[[-28  -5  -5  -6  10 -17 -20  40  20  35  10 -23   2 -24   2  -8]
 [ -7  42  46  38 -33  34 -19   7  -3 -13  -2  32 -12  44 -45  37]
 [-37  -6   7  22   1  40 -52  44  33  28  34  31  12  38   2  20]
 [-39 -11 -13   4   7  48 -41  39  27  28  40  54  36  53  18  10]]
:
[[ -7  42  46  38 -33  34 -19   7  -3 -13  -2  32 -12  44 -45  37]
 [-37  -6   7  22   1  40 -52  44  33  28  34  31  12  38   2  20]
 [-28  -5  -5  -6  10 -17 -20  40  20  35  10 -23   2 -24   2  -8]
 [-39 -11 -13   4   7  48 -41  39  27  28  40  54  36  53  18  10]]

[[-11 -19 -12 -49  11 -19  51  28]
 [ 25  20  -1 -43  16 -41  22  57]
 [-30 -56  61 -32  69 -10   1  45]
 [ -1 -24  47 -38  58 -33  -9  65]]
:
[[-30 -56  61 -32  69 -10   1  45]
 [ -1 -24  47 -38  58 -33  -9  65]
 [ 25  20  -1 -43  16 -41  22  57]
 [-11 -19 -12 -49  11 -19  51  28]]

[[-47  17  -1  16 -16   8 -24  18 -16 -30  16  -2]
 [  7  19   0 -32  32 -15  11  19 -10 -49  33 -15]
 [-44 -31  26   1 -32  39 -37  11 -37 -17  50  51]
 [ 20  49  24  31 -23 -45  12  16 -17  44  -2 -45]
 [-27   0  23 -51  30 -35  -9   1 -13 -33 -42 -34]
 [ 52 -45   7  18 -40 -52   1 -28  47  21   6  48]]
:
[[-44 -31  26   1 -32  39 -37  11 -37 -17  50  51]
 [ 20  49  24  31 -23 -45  12  16 -17  44  -2 -45]
 [-27   0  23 -51  30 -35  -9   1 -13 -33 -42 -34]
 [ 52 -45   7  18 -40 -52   1 -28  47  21   6  48]
 [  7  19   0 -32  32 -15  11  19 -10 -49  33 -15]
 [-47  17  -1  16 -16   8 -24  18 -16 -30  16  -2]]

[[  6   1   4 -17  -3  -5   4 -11   7   3   4  -1  11  -4]
 [ -5  -7  30  17 -21   4 -29   0 -11 -65 -14 -32  16  -9]
 [ 12 -10  22  -7  -8  10 -21 -10  -3   2  -1  -7   3  39]]
:
[[ -5  -7  30  17 -21   4 -29   0 -11 -65 -14 -32  16  -9]
 [ 12 -10  22  -7  -8  10 -21 -10  -3   2  -1  -7   3  39]
 [  6   1   4 -17  -3  -5   4 -11   7   3   4  -1  11  -4]]

[[ 55  -2  63  14 -15  13 -18]
 [  6 -24 -13  -4  11 -29 -37]
 [-60   7 -70 -18  28  15  25]
 [ 69  -4  -3  -4 -39  -6 -11]]
:
[[ 55  -2  63  14 -15  13 -18]
 [ 69  -4  -3  -4 -39  -6 -11]
 [  6 -24 -13  -4  11 -29 -37]
 [-60   7 -70 -18  28  15  25]]

[[-63 -19  30  46 -41  35  30  35 -54  34  45 -53  11]
 [ 25  39  15 -27  29 -11  12  29 -28  38 -13 -32 -18]
 [ 21  18  -3 -18   6   9  -3  20  -9  14 -15 -15   3]
 [ 70 -12 -52 -51  25 -45 -53 -30  58 -50 -59  47  10]
 [-59 -19  36  27 -36  34  38  29 -59  33  46 -56  16]
 [-11 -15  -2   3   2 -23  -2 -26  14 -20   6  19  -8]]
:
[[-59 -19  36  27 -36  34  38  29 -59  33  46 -56  16]
 [-63 -19  30  46 -41  35  30  35 -54  34  45 -53  11]
 [ 25  39  15 -27  29 -11  12  29 -28  38 -13 -32 -18]
 [-11 -15  -2   3   2 -23  -2 -26  14 -20   6  19  -8]
 [ 21  18  -3 -18   6   9  -3  20  -9  14 -15 -15   3]
 [ 70 -12 -52 -51  25 -45 -53 -30  58 -50 -59  47  10]]

[[  0 -21  26 -41 -20]
 [-16 -14 -33  40  13]
 [ 13 -34  27  16 -12]
 [ 33   4  50  24  21]
 [-41 -27  -9 -43 -14]
 [ -3  33   3  26 -51]
 [-11  -1   9 -41 -32]
 [ 17 -48 -49  -6 -27]
 [ 16  55   4 -17  42]]
:
[[ 33   4  50  24  21]
 [ 13 -34  27  16 -12]
 [  0 -21  26 -41 -20]
 [-11  -1   9 -41 -32]
 [ 16  55   4 -17  42]
 [ -3  33   3  26 -51]
 [-41 -27  -9 -43 -14]
 [-16 -14 -33  40  13]
 [ 17 -48 -49  -6 -27]]

[[  2  16  -7   4   2  28  -8   9]
 [ -4   5  23 -11 -21  38 -18   7]
 [-36   5   8   2 -34  -9   8  -9]
 [  7 -27 -14  -6  16 -28  -3  -8]
 [  1 -16  -8 -10  13 -67  18  -4]
 [ -3  -1 -15   0 -22  -8  28 -10]
 [ 22  -3  17  18   4  30  21  -2]]
:
[[ -4   5  23 -11 -21  38 -18   7]
 [ 22  -3  17  18   4  30  21  -2]
 [-36   5   8   2 -34  -9   8  -9]
 [  2  16  -7   4   2  28  -8   9]
 [  1 -16  -8 -10  13 -67  18  -4]
 [  7 -27 -14  -6  16 -28  -3  -8]
 [ -3  -1 -15   0 -22  -8  28 -10]]
